Small tables with named rows and columns. After each table, cells are looked up by row and column.

linil:
	kofun	vokolad	gat	nabos	kofela	nukulem	furuvob	maluz
sobuzi	199	347	225	491	777	252	378	321
pum	235	323	338	234	35	188	551	196
zigimim	419	370	277	199	374	72	151	448
nedubu	260	19	30	404	141	371	101	161
fet	275	44	55	343	199	368	179	194

fet, nabos => 343
pum, gat => 338
pum, maluz => 196
sobuzi, nukulem => 252
nedubu, nukulem => 371
sobuzi, nabos => 491
pum, nabos => 234
nedubu, furuvob => 101
pum, vokolad => 323
nedubu, maluz => 161
pum, kofela => 35
sobuzi, kofela => 777
pum, furuvob => 551
sobuzi, kofun => 199
zigimim, furuvob => 151
nedubu, gat => 30
sobuzi, furuvob => 378
nedubu, vokolad => 19
fet, kofun => 275
Which row has the largest gat? pum

Table nov
|  | vope | sapog | fik |
|---|---|---|---|
| tup | 164 | 126 | 134 |
| levutom | 190 | 178 | 242 |
| sepi | 141 | 179 | 166 |
| ninik | 189 | 189 | 255 |
| lupunob | 149 | 188 | 195 |
| nolip | 116 | 115 | 60 |

tup, sapog => 126
tup, vope => 164
ninik, vope => 189
nolip, vope => 116
lupunob, fik => 195
tup, fik => 134
levutom, vope => 190
sepi, vope => 141
sepi, fik => 166
ninik, sapog => 189
lupunob, sapog => 188
ninik, fik => 255
lupunob, vope => 149
levutom, fik => 242
sepi, sapog => 179
nolip, fik => 60
nolip, sapog => 115
levutom, sapog => 178
Row with the largest vope: levutom

lifaf =
|  | todabo | sov | kavas | munup | lizaso | nuko | zagifa | rumeguv | sesu | baf |
|---|---|---|---|---|---|---|---|---|---|---|
| veka | 15.39 | 33.48 | -15.65 | 97.63 | -20.05 | 50.86 | -7.36 | -28.92 | 82.45 | -15.22 |
| tufufo | 38.00 | -14.85 | 9.24 | -6.59 | 67.37 | 41.52 | 76.26 | 62.66 | -31.12 | 5.31 |
| rabodi | 17.49 | -30.48 | -53.61 | 58.64 | 15.93 | 65.01 | 41.89 | 0.09 | 10.88 | -58.21 |

What is the todabo of tufufo in lifaf? 38.00
What is the baf of tufufo in lifaf? 5.31
What is the lizaso of rabodi in lifaf? 15.93
What is the kavas of rabodi in lifaf? -53.61
What is the zagifa of tufufo in lifaf? 76.26
What is the nuko of tufufo in lifaf? 41.52
What is the sov of rabodi in lifaf? -30.48
What is the sov of veka in lifaf? 33.48
Row with the largest lizaso: tufufo

datisi:
fields: sinos, leratuv, voniken, bos, nufe, naso, nute, nol, mem
vad: [-20273, 76943, -19520, 30096, 40884, 84153, 59710, 73815, 15758]
gab: [95153, -70517, 39896, -13406, -62816, 40125, 2233, 23264, -6188]
zuz: [19051, 42949, 15445, 23183, 30270, 58600, 20185, 31094, 59906]
giv: [17470, 42063, 17286, -29290, -10, 51959, 40206, 3847, 21407]
vis: [25264, 25294, 28079, 31007, -26114, 29873, 75830, 39168, 47041]
numo: [41362, 24184, 38846, 30128, 53177, 8076, 26914, 16970, 72822]
mina: [55512, 31762, 23927, 52333, 68450, 21921, -36212, 51456, 59232]
sikolot: [10481, 88594, 5399, 37807, 63676, 9853, 27371, -56993, 49847]

What is the leratuv of numo in datisi?
24184
What is the sinos of giv in datisi?
17470
What is the nute of sikolot in datisi?
27371
What is the naso of vis in datisi?
29873
What is the nol of gab in datisi?
23264
What is the leratuv of vad in datisi?
76943
What is the leratuv of zuz in datisi?
42949
What is the nufe of giv in datisi?
-10
What is the nufe of sikolot in datisi?
63676
What is the nol of giv in datisi?
3847

Table lopese
|  | fenevas | gaba | topasif | repur |
|---|---|---|---|---|
| kugepun | 42.16 | -4.05 | -42.41 | -91.32 |
| kos | -1.10 | 9.50 | 44.47 | 62.73 |
| biv | 18.51 | -0.17 | -17.00 | -37.81 |
| suzura | 14.32 | 0.52 | -12.56 | -26.27 |
| zaba | -8.19 | -9.93 | 0.67 | 15.77 |
| dazep | -34.51 | 2.17 | 26.11 | 4.86 |
| podi | 6.55 | -16.96 | -14.94 | -4.55 |

fenevas of zaba = -8.19
repur of biv = -37.81
repur of podi = -4.55
fenevas of kos = -1.10
gaba of suzura = 0.52
topasif of zaba = 0.67
topasif of podi = -14.94
topasif of dazep = 26.11
gaba of biv = -0.17
fenevas of dazep = -34.51
gaba of podi = -16.96
gaba of kugepun = -4.05
topasif of suzura = -12.56
fenevas of biv = 18.51
repur of dazep = 4.86
fenevas of suzura = 14.32
topasif of biv = -17.00
gaba of dazep = 2.17

